In the rows, zero is written as 100.
Each path below is one point turned by a fixed rotation once a step. After each direction that follows a path, write how fast that rotation turns it, in deg/step (0 if it stays still).
Each turn is a multiple of 5 degrees from 10 to 175, or 0.
Each row of a path follows its step; steps can be skipped.
path 1
step 4: [113 70 101 81 89 85 77 107 113 75 109 99 102 83 104 87 90 89 95 107 97 71 109 88 94 96 119 87 85 100 95 108 112 113 113 92 88 95]
step 6: [100 100 100 108 86 94 101 98 108 113 108 99 99 106 60 119 105 93 93 86 117 97 126 82 97 112 118 80 106 99 91 97 105 117 85 85 81 84]
step 7: [87 77 112 110 100 98 136 102 113 88 86 105 106 111 107 123 105 99 93 94 87 73 112 102 98 108 98 116 96 77 119 120 94 101 98 90 106 97]
step 9: [98 105 95 105 108 109 99 72 90 122 97 104 99 110 90 119 88 98 78 103 92 106 123 123 117 103 93 126 104 91 92 109 96 90 132 95 94 89]
step 12: [111 105 129 94 67 90 102 98 104 109 115 77 91 87 107 80 102 111 95 106 104 117 88 101 101 101 91 104 104 103 68 116 97 95 110 90 82 95]
step 14: [97 97 111 113 98 116 86 107 79 123 104 94 98 92 106 103 109 108 126 112 92 119 92 98 86 92 120 80 114 105 81 87 115 122 85 117 86 106]
step 16: [119 92 98 87 111 74 116 108 109 106 99 105 93 115 127 102 119 103 109 119 105 94 93 95 84 104 111 96 79 112 85 101 101 109 69 98 103 125]
step 19: [106 117 69 108 101 79 102 111 116 86 97 93 105 101 94 119 115 84 108 104 107 91 106 120 93 93 95 99 90 99 126 82 108 101 97 103 122 74]
step 20: [94 79 92 117 71 82 121 109 107 105 109 126 113 87 104 98 92 104 101 109 103 105 93 94 97 83 92 108 128 117 96 89 118 93 108 83 118 103]
Directions:
[108 96 103 97 92 100 97 93 95 92 91 103 93 97 108 102 102 104 104 93 102 100 103 95 99 98 95 106 98 98 96 98 90 100 98 94 103 101]	80
[106 106 106 108 102 101 90 104 95 97 99 106 102 110 96 108 98 100 95 100 94 100 96 94 93 99 102 98 98 102 96 96 95 101 109 106 101 96]	85
[103 95 99 94 101 100 98 96 100 108 97 100 105 110 103 98 103 100 108 96 102 104 106 105 96 101 104 102 91 104 99 95 107 105 102 98 96 86]	140
[99 95 95 99 99 103 90 100 105 96 103 97 105 108 101 103 94 100 93 99 106 103 94 99 101 102 93 100 96 106 96 111 98 98 87 100 95 97]	60
[96 103 105 101 97 106 105 100 97 93 103 93 103 99 98 99 104 97 97 114 101 105 103 91 98 96 95 99 95 101 105 94 98 102 98 89 99 92]	55
path 2
step 0: [111 72 101 89 108 107 107 94 79 73 109 98 96 89 125 105 116 113 119 108 99 121 103 87 97 107 99 102 99 138 96 108 112 125 78 105 74 79]
step 2: [83 107 114 101 98 86 108 83 81 124 84 121 123 134 86 96 92 118 101 122 95 116 67 95 105 101 127 82 106 102 109 94 86 105 101 111 110 108]
step 3: [79 99 74 116 102 112 87 73 72 120 93 104 106 83 111 86 85 121 90 86 93 97 85 82 79 92 121 84 73 90 115 107 80 98 102 93 111 93]
step 11: [90 86 72 74 113 100 97 79 89 85 79 123 126 86 115 102 119 107 118 105 105 98 103 83 114 121 90 129 96 99 96 103 119 92 114 121 99 94]
step 14: [77 97 104 107 86 108 89 101 94 125 81 107 114 122 110 79 99 95 91 101 100 121 55 101 104 119 108 90 107 107 131 86 81 92 82 100 89 105]
step 16: [88 93 98 106 105 75 86 79 93 98 99 97 80 90 114 121 110 95 124 99 117 100 93 92 72 115 99 114 84 108 93 106 94 94 122 112 115 52]
step 17: [82 74 84 94 119 105 92 88 110 92 134 97 81 92 100 104 113 86 106 105 122 100 86 89 95 105 64 81 114 114 91 123 116 89 79 101 90 82]
step 19: [86 92 108 125 115 106 87 85 97 84 114 102 138 110 106 99 92 116 124 106 101 112 81 117 117 92 121 105 74 113 112 87 80 122 93 102 91 116]
step 20: [107 99 85 106 108 111 118 77 108 120 105 98 126 79 100 88 90 101 124 97 93 99 81 114 105 76 134 94 113 97 96 93 70 90 101 97 97 68]
Directions:
[96 104 95 102 99 103 91 97 98 103 103 99 110 90 108 92 103 97 97 102 100 104 99 97 98 106 99 99 103 111 93 95 105 101 100 92 100 102]	130
[100 102 111 104 98 97 94 99 97 89 90 104 99 106 102 97 103 96 105 104 101 103 102 93 90 102 101 96 96 104 106 96 95 97 94 99 93 98]	155
[98 99 98 104 97 99 101 97 107 101 107 105 109 107 90 95 90 97 99 98 96 109 100 98 94 97 102 101 97 98 108 104 103 107 98 94 103 104]	65
[98 107 103 104 99 104 102 95 98 107 101 105 107 106 102 97 100 105 105 108 102 93 106 105 104 104 94 103 96 103 107 103 96 94 113 102 96 105]	85
[96 92 87 102 102 105 103 99 102 96 98 104 101 104 107 103 104 100 91 96 103 104 108 102 102 95 99 96 106 102 110 97 94 96 101 95 96 95]	130
[101 105 96 109 100 101 100 98 102 94 99 94 101 97 96 101 99 109 96 107 99 103 101 98 99 91 110 88 98 104 96 105 106 95 103 109 97 101]	20
path 3
step 4: [114 73 107 87 99 89 99 115 121 106 104 98 75 107 75 107 107 103 75 116 101 95 99 115 125 90 112 104 97 104 95 83 110 90 106 102 84 117]
step 6: [85 103 103 101 105 99 80 85 94 105 109 80 83 103 109 100 129 88 104 118 112 83 102 101 105 105 81 79 106 101 80 106 99 137 93 91 97 84]
step 7: [97 106 91 106 104 87 74 98 91 79 129 125 80 87 95 90 92 97 73 114 89 97 93 124 94 115 103 94 99 85 93 113 119 104 99 90 93 101]
step 9: [98 84 91 104 87 88 81 71 107 121 80 101 94 93 122 118 96 104 114 102 100 102 112 116 115 118 104 120 99 109 121 108 88 119 103 107 104 96]
step 10: [105 104 100 107 100 84 86 90 116 84 94 110 83 102 93 100 95 113 98 92 89 113 71 118 104 102 113 116 110 109 114 82 91 71 110 116 114 123]
step 11: [102 106 116 119 92 104 100 99 112 97 82 75 116 105 88 86 112 101 122 79 106 83 75 83 100 100 92 89 87 103 110 101 86 84 101 126 90 101]
step 14: [85 112 86 92 108 105 119 102 103 117 104 84 94 94 88 98 110 107 116 82 126 88 92 97 91 101 88 89 81 91 92 123 112 123 100 95 117 74]
step 15: [106 99 96 107 113 88 81 90 98 101 99 87 66 82 98 121 85 111 95 104 111 94 115 116 115 114 98 101 112 90 86 104 116 115 101 65 100 94]
step 19: [100 126 99 120 100 101 109 99 108 93 100 109 92 106 89 59 117 96 83 95 95 96 73 98 77 100 105 99 100 115 118 88 97 94 114 120 96 103]
Directions:
[99 101 106 103 104 95 101 109 106 104 96 96 101 107 99 100 93 94 98 101 102 92 99 98 98 91 106 96 100 104 104 92 104 106 99 112 101 105]	45
[93 103 96 106 100 109 89 94 101 100 90 105 103 105 106 97 95 101 99 99 95 107 100 102 94 107 106 99 94 105 99 97 103 102 101 100 97 104]	40
[98 95 104 106 104 100 96 100 103 99 103 100 106 105 99 107 114 99 97 103 108 101 102 100 101 102 98 95 95 104 103 90 94 87 98 99 98 103]	55
[99 95 95 103 101 94 106 99 87 101 102 103 96 104 95 88 97 96 103 96 96 96 98 106 99 97 102 102 90 102 96 95 100 92 99 97 105 105]	125
[101 102 91 103 101 100 103 104 105 100 99 103 95 92 104 109 93 92 101 100 98 98 99 98 103 107 95 102 94 103 101 91 104 95 94 101 105 89]	55
[103 95 100 101 100 104 108 99 106 101 100 108 91 95 105 92 105 89 99 105 106 104 101 95 97 98 103 100 100 101 96 95 101 106 106 93 91 102]	25
path 4
step 0: [103 80 85 141 107 101 105 87 111 104 91 116 103 100 110 76 91 101 80 132 119 97 111 94 111 131 106 95 116 104 107 99 125 106 113 97 108 108]
step 1: [99 104 100 104 102 78 88 94 97 100 69 113 100 102 124 91 74 101 113 108 107 116 103 87 108 111 68 105 110 112 104 120 137 108 86 73 102 98]
step 3: [98 90 125 92 91 99 104 89 83 76 119 89 87 103 101 91 79 140 92 94 105 116 101 90 90 91 103 96 100 127 86 105 117 77 116 76 102 112]
step 5: [112 92 89 108 89 97 89 83 107 91 94 102 100 76 86 88 85 111 98 120 112 63 105 99 120 119 127 100 113 105 104 114 92 63 114 98 110 111]
step 10: [97 96 112 103 89 96 103 100 119 79 92 73 83 93 99 82 67 119 95 101 119 86 114 118 105 102 113 114 122 90 111 132 113 103 118 111 105 96]
step 11: [121 126 85 90 96 95 111 106 97 103 105 89 97 95 96 86 90 102 85 90 122 119 80 105 112 112 114 100 139 105 86 124 127 110 120 81 99 102]
step 15: [113 100 129 117 100 108 99 85 109 86 82 89 89 102 101 97 70 114 117 101 108 91 131 64 98 96 111 117 108 123 102 119 92 114 92 99 116 102]
step 17: [88 99 111 96 98 96 84 62 66 94 112 97 100 108 108 90 84 103 92 130 110 100 113 109 113 115 91 81 104 90 94 132 99 103 116 91 124 100]
step 20: [131 94 105 94 99 84 121 101 101 81 91 102 73 99 86 113 63 124 108 87 107 105 89 74 100 116 85 115 107 93 107 101 95 91 92 98 131 100]
Directions:
[100 101 102 97 100 101 93 96 98 96 95 100 104 99 103 98 101 103 103 103 97 101 90 112 88 99 100 99 104 94 107 103 99 93 92 103 110 102]	95
[98 98 95 104 104 98 103 106 107 102 92 106 99 94 104 100 103 100 104 103 103 106 97 89 95 111 91 101 99 101 104 92 94 99 102 100 106 102]	55
[93 100 110 103 104 102 100 96 105 94 97 98 96 100 88 92 99 92 98 104 104 102 97 103 98 98 88 98 102 95 98 99 101 104 101 91 95 99]	45
[96 99 104 101 105 101 96 89 91 103 94 100 102 100 103 108 100 103 99 107 108 96 104 93 97 98 101 97 103 106 97 90 108 101 94 97 102 99]	25
[107 98 101 95 100 101 96 105 95 100 99 97 99 100 102 105 96 105 104 108 99 93 102 100 104 94 89 107 103 96 106 100 90 111 99 100 100 93]	135
[101 98 103 94 93 93 114 98 93 98 92 98 109 100 95 103 103 98 100 100 103 105 105 100 100 105 96 93 95 102 104 108 97 103 93 100 99 99]	135
[107 114 104 93 103 96 103 97 110 97 90 99 95 101 103 105 97 99 99 102 93 98 96 94 97 99 107 96 100 99 102 102 103 103 104 99 96 95]	80
